In the rows, 128 means zero.
A state moves one step at a time under one of 6 hidden systems, and each row is a state written as 20 numbers. Each run below is a few steps of one system.
run 1, z_889:
[[ 89 186  78 134 107 162 148 144  87 146 141 132 131  94 118 145 129 118
  121  68]
 [138  88 140 118 156 145  88 126 160  92 151 142 110 180 120 164 124 116
  162 189]
 [ 63 153 149 157 129 111 157  95 109 155 122 155 101  84 130  92 127 140
  111 104]
 [151 135 156  78 111 153 118 119 129 150 115 100 151 173 124 157  96 102
  144 145]
 [128 117 124 154 123 125 158 106 144 121 126 131 127 107 153  70 163 143
  105 173]
 [157 189 131 119 121 115 129 166 118 131 126 110 145 135 127 141 108  93
  101  99]
 [172  71 127 117 161 121 122 123 156  94 138 135 141 126 140 106 132 139
  139 133]
 [110 141  72 141 127 117 121 146 103 154 114 129 127  91 114 121 119 126
  125  89]
 [153  91 122 135 128 123 100 140 139 124 128 129 112 169 100 172 121 146
  160 140]
 [ 86 121 130 158 109 131 133 102 112 125 131 151 105 111 123 124 148 177
  128 102]]
run 2, z_542 (10 x 20):
[[108  97 192 116  95  94  90  78 131 134  99 165 163 144 123 123 133 166
  112  99]
 [121 129 129  92 128 148 197 126 104 141 142  54 129 125 132  96 137 139
  146 133]
 [142 160 101 167 108 153 134 154 150 143 102 154 117 126 149 177 136 124
  106 169]
 [133 135 139 144 126  99 103 121 130  83 182 150 145 151  94  86 150 101
  120 119]
 [144 126 138  76 165 137 122 122 126 115 103 110 130 104 179 121  85 125
  113 106]
 [122 101 106 134 120 120 146 138 144 189 109 140 166 116  98 133 136 111
  147 141]
 [161 125 101 167 124 125 118 121 112 113 137 113  71 145 109 128 117 150
  148 136]
 [110 114 161 126 120 102 109 135 132 105 115 147 143 130 138 151 150 173
  106  99]
 [103 129 127 103 139 160 171 133 118 128 163 113 134 120 120 127 133 120
  150 111]
 [107 145 101 135 125 164 106 119 134 140 110 150 104 126 148 153 112 113
  126 167]]
run 3, z_33 (10 x 20):
[[139  92  47 143  91  80 135 126  92 187  87  67 158  94  92  53 148 152
  132 105]
 [190 135  92 140  91 151 120 191 113  94 119  80 101 172 126 219 145 192
  124 108]
 [126 118 144 191  92 133 129  99 134  84 177 215 143 114 101 128 182 184
  113  53]
 [ 35 151 140  70 139 167  88 108  89 108 167 139 116 143 118 162 102 110
  150  82]
 [ 50  81 185 129 169 137 152 105 162 152 122 169  98 132 138 151 133 144
  157 196]
 [104 166 183 130  97  94 137  81 109 186 101  93 109 159 115  76  99  92
  118 187]
 [186 127 136  88 114 145 113 117 163 107 103  87 162 164 182 100 133  99
   98 212]
 [166 173  99 140 130 116 189 168 145 123 137 113 178  80 159  67 159  85
   73 139]
 [211 160  64 132 171 153 124 179 138 111 143 131 122 103 131 149  82  75
  134  91]
 [158  64  65 157 171  91  99 154 133 118 122 164 123  77 109 123 124 157
  147  61]]
run 4, z_33, 10 rows:
[[107 117 134 147 122  99 109 173 136  65 165 150 149 148 109 157 190 160
  109 107]
 [ 93 151 175 115 145 168 165  87 111 120 159 151  95 111 135 138 100 146
  145  69]
 [ 69 104 130 116 129 138  87 104 141 165 114 171 137 146 110 154 114  99
  152 168]
 [ 98 125 161 125 140 101 154 114 118 132 129  78  90 147 132  85 133 131
  133 188]
 [169 158 160 120  99 130 136 116 144 153  82 119 148 142 164 128 112 115
   88 160]
 [171 136  99 120 121 136 141 138 146 106 160 118 181 128 127  75 154  83
  116 148]
 [151 156  76 130 166 149 142 165 125 112 124 122 108  82 162 132 107 115
  110 109]
 [164 101 111 151 156  92 113 164 141 131 131 160 135 117  95 150 118 127
  145  86]
 [129  86 100 125 127 130 114 104  97 132 126 115 106 119 102 124 111 175
  165  73]
 [ 89 103 129 140  91 127 110 131 117 141 107 135 128 147 107 184 154 189
  135 113]]
run 5, z_542:
[[108 126 139 122  91 141  96 115 136 110  96 191 176 103 165 165 158 183
   73  68]
 [ 84 126 111  78 152 150 156 152 113 113 192  73 146 155  90 111 145  83
  178 145]
 [120 159 113 160 155 160 116 116 145 141  87 176  64  97 184 159  85 122
  109 168]
 [110 127 178 131  84  78 100  91 120 149 146 143 174 169  66  89 143 107
  131 117]
 [173 127 141  94 149 157 169 108 123 107 114  64  97 123 184  98 101 152
  123 142]
 [126 140 103 156  90 109 138 169 146 167  99 156 188 112 116 149 168 119
   96 133]
 [182 124 105 138 152 135 120 136 127  73 188 112 102 153 103 106 120 105
  156 127]
 [111 106 122 111 150 113  88 133 136 124  82 163 142  92 167 147 115 154
   97  98]
 [108 104 130 112 137 123 154 135 118 161 154 107 140 140  71 128 124 114
  181 115]
 [127 123 111 156 124 166 124 103 126 128 103 136  62 121 156 156 111 173
  137 147]]
run 6, z_775, 10 rows:
[[179  90 118 118 103  37  70 167 108  90 132  79 186 164  83  96 159 152
  110  74]
 [142  75 101 110 173 149 213 189 138 114 139  92 138  82 145 153 161 186
  153  85]
 [106 130  37 195 124 169 114 146 137 130 153 218 116  81 105 166 153 132
  141  98]
 [ 59 127 142 133 155 144  86 100  89  98 173 144  39 159  90 163  92 141
  178 106]
 [ 59 115 209 125  88 134 136  57 117 181  81 163 115 125 135 153 115 188
  125 111]
 [106 179 147 124  50 176 168  83 117 182 128 100 145 173 111 115 143  99
  133 196]
 [151 180 163 117 126 140 122 116 152  88 116 102 112 159 201 102 130  98
   70 225]
 [176 157 183  97 138  61 119 159 156  96 140 120 210 143 137  75 138  61
   73 132]
 [202  88 102  75 195 117 164 162 153 126 130  89 179  86 152  76 102  78
  141 115]
 [182  80  16 159 162  89  88 186 139 144  96 140 140  76 114 126 121 118
  137 102]]
run 7, z_600, 10 rows:
[[ 45 113 118  95 142 112 115 135 117 162 100 122 142 108 136 126 130 122
  126 144]
 [145 143 168 154 110 127 165 123 138 172 111 120 101 154 111 153 114 125
  142 167]
 [159 130 117 141  93 142 113  72 119 109 127 128 119 129 135  76 132 149
  118 124]
 [121 148 131  85 130 112 120 157 121 106 127  92 168 134 151 109 144 109
   93 133]
 [160 128 134 132 163 145 172 152 161 129 135 146 133 107 142 137 120 106
  130 138]
 [140 133  85 145 134 133  89 118 124 128 140 161 119 122 104 119 106 100
  141 111]
 [122  97 125 116 150  88  98 150 120 123 119 104 113 140 115 139 118 142
  140 127]
 [128 118 137 151 115 118 162 138 123 152 112 131 122 112 116 156 136 171
  132  98]
 [120 131 109 136  96 165 126 111 115 115 147 127 118 149 113 148 143 154
  141 125]
 [ 78 129 150 119 132 135 127 115 128 104 137 133 117 132 149 121 148 142
  114 151]]
run 8, z_590 (10 x 20):
[[159 115 105 128  95 194 131 146 158 112 122 166 165 135 142 206 160 160
  126 118]
 [ 80 153  93 162 134 123 122 146 105  78 203 131 103 131  93 106 169 118
  132 118]
 [ 85 141 168 110 173 132  96 110 138 130 117 186 103 118 149 160  77 105
  122 116]
 [114  84 148 123 106 132 146  66 137 173 134 136 156 137  90  76 134 118
  161 147]
 [121 151 115 126 110 145 130 105  98 152  84  74  77 131 159 118 100 144
  117 163]
 [166 132 171 132 108 111 145 140 162 102 122 125 161 153 154 123 165 141
   88 164]
 [164 166 108 116 141 140 163 145 118 102 158 104 144 105 139  87 125 103
  112  89]
 [137 110  80 108 161 131  96 168 153 129 113 150 159 110 142 155 115  91
  125 139]
 [141 101 111 162 142  80 122 153 124 145 143 130 117 134  70 127 130 126
  157 118]
 [136 105 128 131 118 131  93 112 112 133 102 140 100 132 119 172  99 177
  145  82]]
run 9, z_600 (10 x 20):
[[105 168 139 164 149 154 163 107 119 119 163 153  69 110 130 117 115 118
  135 128]
 [124 116 154  94 109 126  62  88 130 121 113 154 153 158 128 130 109 121
  121 125]
 [113 109 134 108 140 110 174 131 128 164 119  88 144 115 125  89 132 119
  137 149]
 [169 168 110 151 107 148 131 131 131 147  97 130 113 129 146 149 109 120
  109 140]
 [157 108 114 136 127 112 107 127 137  84 160 126 146 147 112  89 152 127
  126 132]
 [117 142 129 105 166 120 137 156 120 118 125 120 124 101 151 135 110 125
  114  92]
 [140 104 116 138 127 139 125 141 147 147 125 161 146 135 103 170 130 129
  153 128]
 [101 123 104 150 132 130 122 112 108 131 140 123  82 125 110 120 125 141
  150 131]
 [113 129 162 124 107 111 108 125 121 123 108 126 126 149 133 152 135 162
  111 124]
 [121 121 150 123 113 147 175 109 128 137 141 117 142 128 124 110 149 143
  136 125]]
run 10, z_889, 10 rows:
[[ 70 135  83 163 139 154  63  96 131 143 138 204  85 127 105 140 105  87
  152 161]
 [ 81 130 212 126 126  78 120  92 104 163 117 107  85 173  93 124  99 132
  144 147]
 [128 130 181  95  86 167 175  72 131 165  81 113 146 125 173 121 125 163
  112 139]
 [148 172 110 119  83 152 159 139 138 119 148  98 185 144 141  91 175  86
   93 174]
 [183 167 135 134 178 109 140 170 150  73 149 122 111 119 170 107 117  93
   91 143]
 [167 105 121 109 170  89 110 139 142 129 125 161 174  91 120 102 101 101
  124  65]
 [157  69  53 120 143 114 103 135 111 153 109  91 118 116 100 118 107 141
  170 111]
 [132 103  84 191  93 113  98 146 118 149  95 149  95 135  98 180 146 188
  139 121]
 [ 98 122 159 144  93 135 124 120 105  99 162 137 108 169  88 172 159 194
  143  83]
 [ 43 131 148  97 134 192 137 103 121  99 151 148 110 127 161 161 146 154
  133 137]]
run 11, z_775, 10 rows:
[[133 149  96 164 133  60  98 173 124 117 129 159 156  94 108 105 144 116
   87  73]
 [158  84 125  93 172 154 145 142 123 115 159 109 113 134 100 162  95 134
  194  80]
 [ 86  87  76 169 111 135 113 103 121 157  92 174 110  80 130 125 151 184
  134 111]
 [ 91 165 128 146  97 144 122 141  93 140 152 113  85 174  80 186 124 135
  155 120]
 [106 119 196 137 113 163 145  64 138 107 125 160  91 139 163 136 133 184
  122 145]
 [ 77 181 152 103  79 138 125 107 115 148 134 129 180 149 123 104 145  83
   96 146]
 [152 143 167  96 165 143 157 126 160 126 122 101 120 145 172 112 100  79
  124 210]
 [182 148 122 134 123  78 101 131 144 131 105 135 173 111 141  66 117  83
   79 129]
 [198  94 101  85 164 100 125 173 131 111 136  67 157 141 117 111 114 104
  147 113]
 [163  74  67 158 155 104 136 169 142 125 107 141 135  73 136 125 148 172
  126  92]]
run 12, z_590 (10 x 20):
[[115 142 100 117 139 152 161 107 119 143 153  83 109 130 127  66 121  81
  150 190]
 [160 146 131 144 138  97 109 134 149 143  72 131 115 113 174 117 104 115
   84 173]
 [209 114 147 113 118  90 142 146 136 118 138  90 181 154 106  95 137 119
  122 109]
 [157 115  64 114 155 142 138 171 117 120 111 103 128  86 151 144 119 149
  127  85]
 [128 111  99 158 123 106 105 187 143 126 138 160 151 146  85 190 158 130
  140 124]
 [112 114 129 152 147 128 109 117 103 102 165 154  74 132  90 148 110 156
  162  74]
 [ 55 106 150 112 106 145  96  83 121 147 113 175 134 128 121 158 130 157
  140 108]
 [ 70 136 163 131 109 158 170  82 114 149 152 112  94 151 113 114 136 138
  153 170]
 [118 170 158 139 111 160 138  74 134 128 107 141  98 123 182 101 117 128
   92 176]
 [156 157 162  96 118 120 144 113 144 114 138  97 174 143 152  61 138  79
   91 171]]

Which system made each of these runs?
run 13 (2 x 20):
[[146 136 145  99 125 122  63 125 137 136  98 130 131 173 131 166  89  97
  126 158]
 [132  91 139 124 132 114 168 112 142 114 140 111 156 113 139  63 169 141
  122 149]]
	z_33
run 14 (2 x 20):
[[116 115 142 135 139 105 129 104 108 122 113 145 115  83 142 104 118 178
  110  54]
 [110 107 104 108 101 160 124 135 125 165 128 127 162 147  88 176 135 128
  170 121]]
	z_775
run 15 (2 x 20):
[[ 69  61  74 111  95  79  92 174 112 146  97 112 206 112  96 142 195 177
  121  92]
 [122 151 160 154 110 174 203 141  98 112 174  89  55 160  99 186 141 196
  164  97]]
	z_33
run 16:
[[ 94 154  96 116 121 115 100 154 104 118 105  79 104 136 154 127 133 132
  101 168]
 [146 119 179 150 139 112 173 158 163 136 126 158 142 129 124 166 141 136
  122 126]]
	z_889
run 17:
[[206 141 190 121 124 133 107  99 127  70 145 132 105 162 138 145  92 160
  121  69]
 [ 91  81 103  77 124 143 142 128 138 129 113 128 208  89 156 103 174 149
  116 114]]
	z_542
run 18, 2 rows:
[[160 136 130 195 133 107 150 144 145 156 124 157  93 125 100 147 119 125
  138 140]
 [156 119 116 117 115 113  69  94 108 106 124 119 122 145 122  99 105 136
  127 100]]
	z_33
run 19 (2 x 20):
[[122 123  36  85 146 143 109 154 101 116 122  77 147  96 151  94 126 106
  123 118]
 [147  94 113 171 166  86 116 195 158 130 115 156 106 127 110 193 132 144
  142 140]]
	z_775
run 20 (2 x 20):
[[152 128  47 155  59 183 114 110 143 185  90 136 154 139 120 140 148 110
  137 198]
 [136 162 134 157 142  85 119 140 115  67 164  82  74 157 138  65 146 116
   98 183]]
	z_600
run 21:
[[216 128  95 171 112 131 154 145 150 136 140 147 155 120  98 122 134 116
  133 107]
 [155 116  85 133 137 103  62 137 105  69 141 119 108 133 122 114 123 149
  123  88]]
	z_889
run 22, 2 rows:
[[169 154 220 121 109 113 166 134 139 163  70 123 131 138 163 186  97 165
   90 105]
 [172 117 109 128  72 163 150  83 144 123 165 124 196 147  99  59 174 104
  138 151]]
	z_775
run 23 (2 x 20):
[[133  98 147  72 123 183 130  69 129 142 114  55  93 191 148 110  95 119
  177 235]
 [125 169 134 170  85  87 154 138 156 156  74 123 159 113 176  82 182 123
   48 212]]
	z_33
run 24, 2 rows:
[[127 126 155 106 166  92  85 173 138 132 114 108  99 180 115 190  89  96
  148 174]
 [159  73 150 172 124 103 157  87 138 135 127 161 120 101 106  97 142 190
  143  82]]
	z_590
run 25 (2 x 20):
[[  4 108  86 135 154  91 144 178 101 129 169  99 116 115  87 112 186 131
  150 154]
 [127 163 194 174 145 137 134 104 142 166 108 194  50 136 126 202  64 127
  138 129]]
	z_590
run 26, 2 rows:
[[151  98 136 121 117 123 135 112 142  85 142 102 146 149 145  75 169 148
  112 165]
 [138 175 114 122 140 113 153 180 120 131 114 112 143 100 150 132 124 109
   87 101]]
	z_542
run 27, 2 rows:
[[143 159  79 102 122 121  49 125 126 135  88 120 147 138 154 111  92  67
   95 169]
 [169  91 166 133 167  53 145 145 158 144 121 123 147 129 105  84 119 106
  133 146]]
	z_542
run 28 (2 x 20):
[[140  39 139  64 169 135 174 144 171 119 110  72 169 128 172 106 164 150
  149 202]
 [129 194  57 206 116 120 167 179 107 178 119 144  97  77  98 144 127 112
  111 100]]
	z_542
run 29, 2 rows:
[[ 44 205 150 112  76 176 186 128 104 146 139 103 141 133 145 140 167 125
   96 149]
 [134 173 159 154 152 163 131 120 173  99 169 186 103 161 144 144 121  62
  123 209]]
	z_33
run 30:
[[106 126 182 106 119 163 152 151 121 102 169 142 135 165 100 216 144 167
  155  70]
 [ 37 131  90 117 137 217 136  88 123 104 160 159 100 103 161 125 148 133
  139 155]]
	z_542
run 31, 2 rows:
[[142  99  72 142 127 159 161  95 121 160  85  78  75 104 163  89 117 161
  147 188]
 [172 177 152 153  72  84 110 167 137 119  96 107 155 170 139 146 159 136
   64 164]]
	z_590
run 32 (2 x 20):
[[139 131 114 160  66  88 108 172 108 177 109  77 117 209  46 190 142 140
  159 167]
 [139 115 190 175 107 156 157  89 135  69 139 156  68 132 161 147 160 236
  108 109]]
	z_889
